Here are some numbered points:
array([ 85,  51,  79,  38,   2, -59, -62,  38,  74,  89,  63,  78,  21,
        93,  21,  45, -49,  40,  38,  68,  62,   4, -52,  73,  44,  78,
        25]) 0
array([-44, -26, -23, -16,  -2, -30, -20, -32, -38, -27, -19, -54, -33,
       -23, -39,  -7, -13, -23, -15, -57, -11, -17, -13, -24, -60, -30,
       -42]) 1
array([ -6,   3,  -2,  18,  57,  17,   6,  -8,  -1, -11,   9, -37, -19,
        -4,   6,  17,  10,  -6,  51, -37,  19, -14,   7,   7, -46,  -8,
       -46]) 2
array([-40, -15,  -7, -11,  17,  22,  32, -33, -40,  -3,  23, -12,  16,
        -3,   4, -10,   8, -15,  15, -15,  -5,   0,  26,  -7, -14,  -3,
        14]) 3
array([ 72,  65,  80,  32,  21, -40, -25,  67,  64,  76,  65, 104,  44,
        58,  38,  31, -38,  69,  38,  92,  47,  28, -25,  86, 117,  80,
       108]) 4
array([ 20, -49,  28,  31,   2, -27, -27,  37,  21,  28,  -9,  -7,  17,
        19, -48,  10, -17,  50,  14,  23,  21, -47, -20,   6,  13,   1,
         8]) 5
array([ 29,   1,  61,  36,  15, -41, -49,  32,  22,  37,  20,  11, -24,
        33,  -4,  17, -45,  26,  37,   1,  74, -17, -59,  47,  18,  22,
        -8]) 6
array([-32,   1, -44, -28, -11,  18,  34, -21, -28, -12,   1,  -3,  11,
       -18,   1,   5,  30, -11, -13,   0, -42,   2,  25, -44,  -3, -24,
        16]) 7
array([  8,  -3, -14,   6,   2,  25,  45,   8,  -4, -44, -12,  -4,  12,
       -40,   1, -16,  42,   9,  -8, -12,   1, -20,  30,   1, -11, -60,
       -19]) 8
array([ 63,  -2,  39,  26,  22,  -9, -15,  64,  62,  40,  -4,  61, -11,
        13, -39,   3, -33,  56,  17,  60,  37, -22, -31,  24,  23,  37,
        55]) 9
array([ 20,  16,  28,  21,  42,  14,   0,  27,  11,   6,  42,  39,  59,
        -4, -28,  29,  19,  35,  38,  29,  18,   2,   4,  18,  65,  20,
        62]) 10
array([-24, -21,   0,   7,  33,  33,  26,  -2, -21, -25, -10,  -4,  -7,
       -23, -57,  -6,  19,  -4,  10, -18,  -1, -25,  22, -19,   9, -12,
       -12]) 11
array([ -8,   6, -40, -25,   3,  42,  41, -11,  -8, -33,   1,   9,  20,
       -36,  21,   3,  24, -15,   3,  -4, -45,  -1,  27, -40,   5,  -7,
         5]) 12
array([-21,  14, -50, -40, -45,  14,  15, -19, -35, -27,  -4,   4,  -3,
       -28,   1,   5,  38, -21, -27,   2, -45,  -1,  16, -26,   7, -12,
         7]) 13
array([-13, -24,  -9, -19, -60, -17, -13,  11, -15, -36, -52,  -7, -36,
       -29, -26, -57, -27,   9, -66,   1, -19, -26, -12, -20, -22, -31,
       -21]) 14
array([ 13,  87,   5, -20,  -3, -16, -35, -43,   0,  24,  80,   7,  45,
         4,  80,  69,  12, -33,  -2,   4,  11, 112, -20,   5,   2,  13,
        16]) 15
array([  8, -64,  -4,   9, -10,  -6, -10,  18,   2, -18, -23,  -8,  -3,
        -1, -60, -16, -25,  21, -20,   1,  -9, -32,  -7, -11,   3,  -2,
        -6]) 16
array([-25,  23, -13, -36, -38, -26, -23, -17, -17,   2,  18, -17, -10,
         5,  18,   6,  -3, -46, -47, -22, -32,  31, -26, -25, -17,  -8,
       -15]) 17
array([-15, -38, -10,  -3, -11,  22,  15, -22, -28, -26, -24, -31, -27,
       -32, -37, -12,  -3, -20, -10, -28, -30, -45,  19, -24,  -7, -42,
       -28]) 18
array([ 52,  55,  81,   5, -20, -59, -51,  16,  39,  83,  40,  46,   5,
        59,   8,   0, -54,  19,  -8,  47,  42,  43, -57,  68,  50,  65,
        39]) 19
New points follow, each followed by the numbers of its three nearest points above, nearest first.
array([-38, -10,  -6, -19,   8,  19,  13, -30, -32,  -7,  12, -31,   5,
        -2,   1,  -9,  10, -33,   8, -42,  -5,  15,   4,  19, -45,  -2,
       -35]) 3 2 1
array([  4,  -2,  13,  31,  11,  12,  10,   0,  19,  29,  20, -60, -29,
        22,  33,   7,  19,   8,   6, -59,  29,  36,  -2,  24, -60,  -3,
       -37]) 2 3 17
array([ 19,   4,  27,  51,  38,   0, -11,  15,  32,   7,   3, -24, -24,
        28,  28,  24,   1,  12,  53, -32,  45,  -3,   0,  13, -26,  -4,
       -66]) 2 6 5
array([ 51,  29,  35,  76,  80, -13,   1,  61,  51,  52,   8,   7, -56,
        49,  41,  46, -22,  52,  78,   8,  46,  15,   8,  40,   7,  54,
       -31]) 6 9 2
array([-50, -14, -28, -29,  -2,  18,  19, -22, -49,  -4,  15, -20,  10,
       -21,   9,  19,   2, -39,  14, -14,  -9,  -5,   9, -18, -10,  -2,
       -15]) 3 7 12
array([ 45,  -1,  33, -12, -28, -59, -62, -10,  19,  43,  -1,   6, -31,
        33, -30,   3, -45, -10, -17,  13,  10, -13, -75,  52, -15,  35,
       -19]) 6 5 19
array([ -7,  30, -17, -11,  17,  -2,   5, -29, -25,  11,  48,  -8,  23,
        18,  63,  56,  27, -38,  29,   1, -14,  62,  -8,  -6, -17,  30,
        -6]) 15 3 17
array([-38,  -4, -44, -33,  -7,  44,  46, -20, -21, -20,  -2,   3,   8,
         2,   9,   2,  49, -13,   9,   4, -30,  18,  28, -31,   6, -24,
        12]) 7 12 13
array([ 25,   9,  14,  22, -25,  21,   8,  25,  35, -16, -22,  43,  21,
        10,  11, -50,   1,  33, -54,  41,   9,  34,  13,   3,  49,  15,
        74]) 10 9 16
array([-10, -15, -12,   0,   5,  -3,  -8, -14, -13,  -6,  -3, -66, -33,
        -7, -23, -10,  -6, -14, -10, -57,  -4, -10, -15,   7, -51, -25,
       -38]) 1 18 2
array([ 34, -43,   5,  34,  56,  12,  -2,  47,  20,  -6, -19,  18,   6,
        -5,  -8,   3,  -1,  49,  76,  15,  13, -54,  17,   7,   1,  -1,
         2]) 5 16 11
array([-18, -12, -31, -15,   2,  23,  23, -10, -14, -43, -36, -19,   5,
       -38, -34, -14,  14,  -1, -21, -28, -21, -32,  30, -26, -11, -60,
       -27]) 18 8 11
array([-38,   2,  -7, -35,  -5, -22, -17, -40, -37,  -6,  13, -37,  -2,
       -30,  10,   6,  14, -41, -27, -22, -33,   9, -15, -26, -22,  -9,
        -3]) 17 7 13
array([-18, -10, -23, -14,  -5,  20,  12, -13, -14, -67, -16,  -9,   8,
       -64,   4, -20,  18,  -9, -12, -31, -24, -11,  20, -24,   7, -37,
       -23]) 8 12 18
array([ -1, -26, -12,   3,  -3, -20, -23,   0,  13,   0, -21, -39, -65,
        -3, -26,  -6, -40,  -7,  -2, -28,   2, -45, -28, -11, -36,  -1,
       -54]) 1 16 18
array([  7,  18, -32, -40, -54,  -4,   1, -13,   7, -41, -39,  -8,  -3,
       -38, -26, -32,  -2,  -5, -43,   8, -40, -11,  -6, -38,  -2, -48,
        -3]) 14 13 7
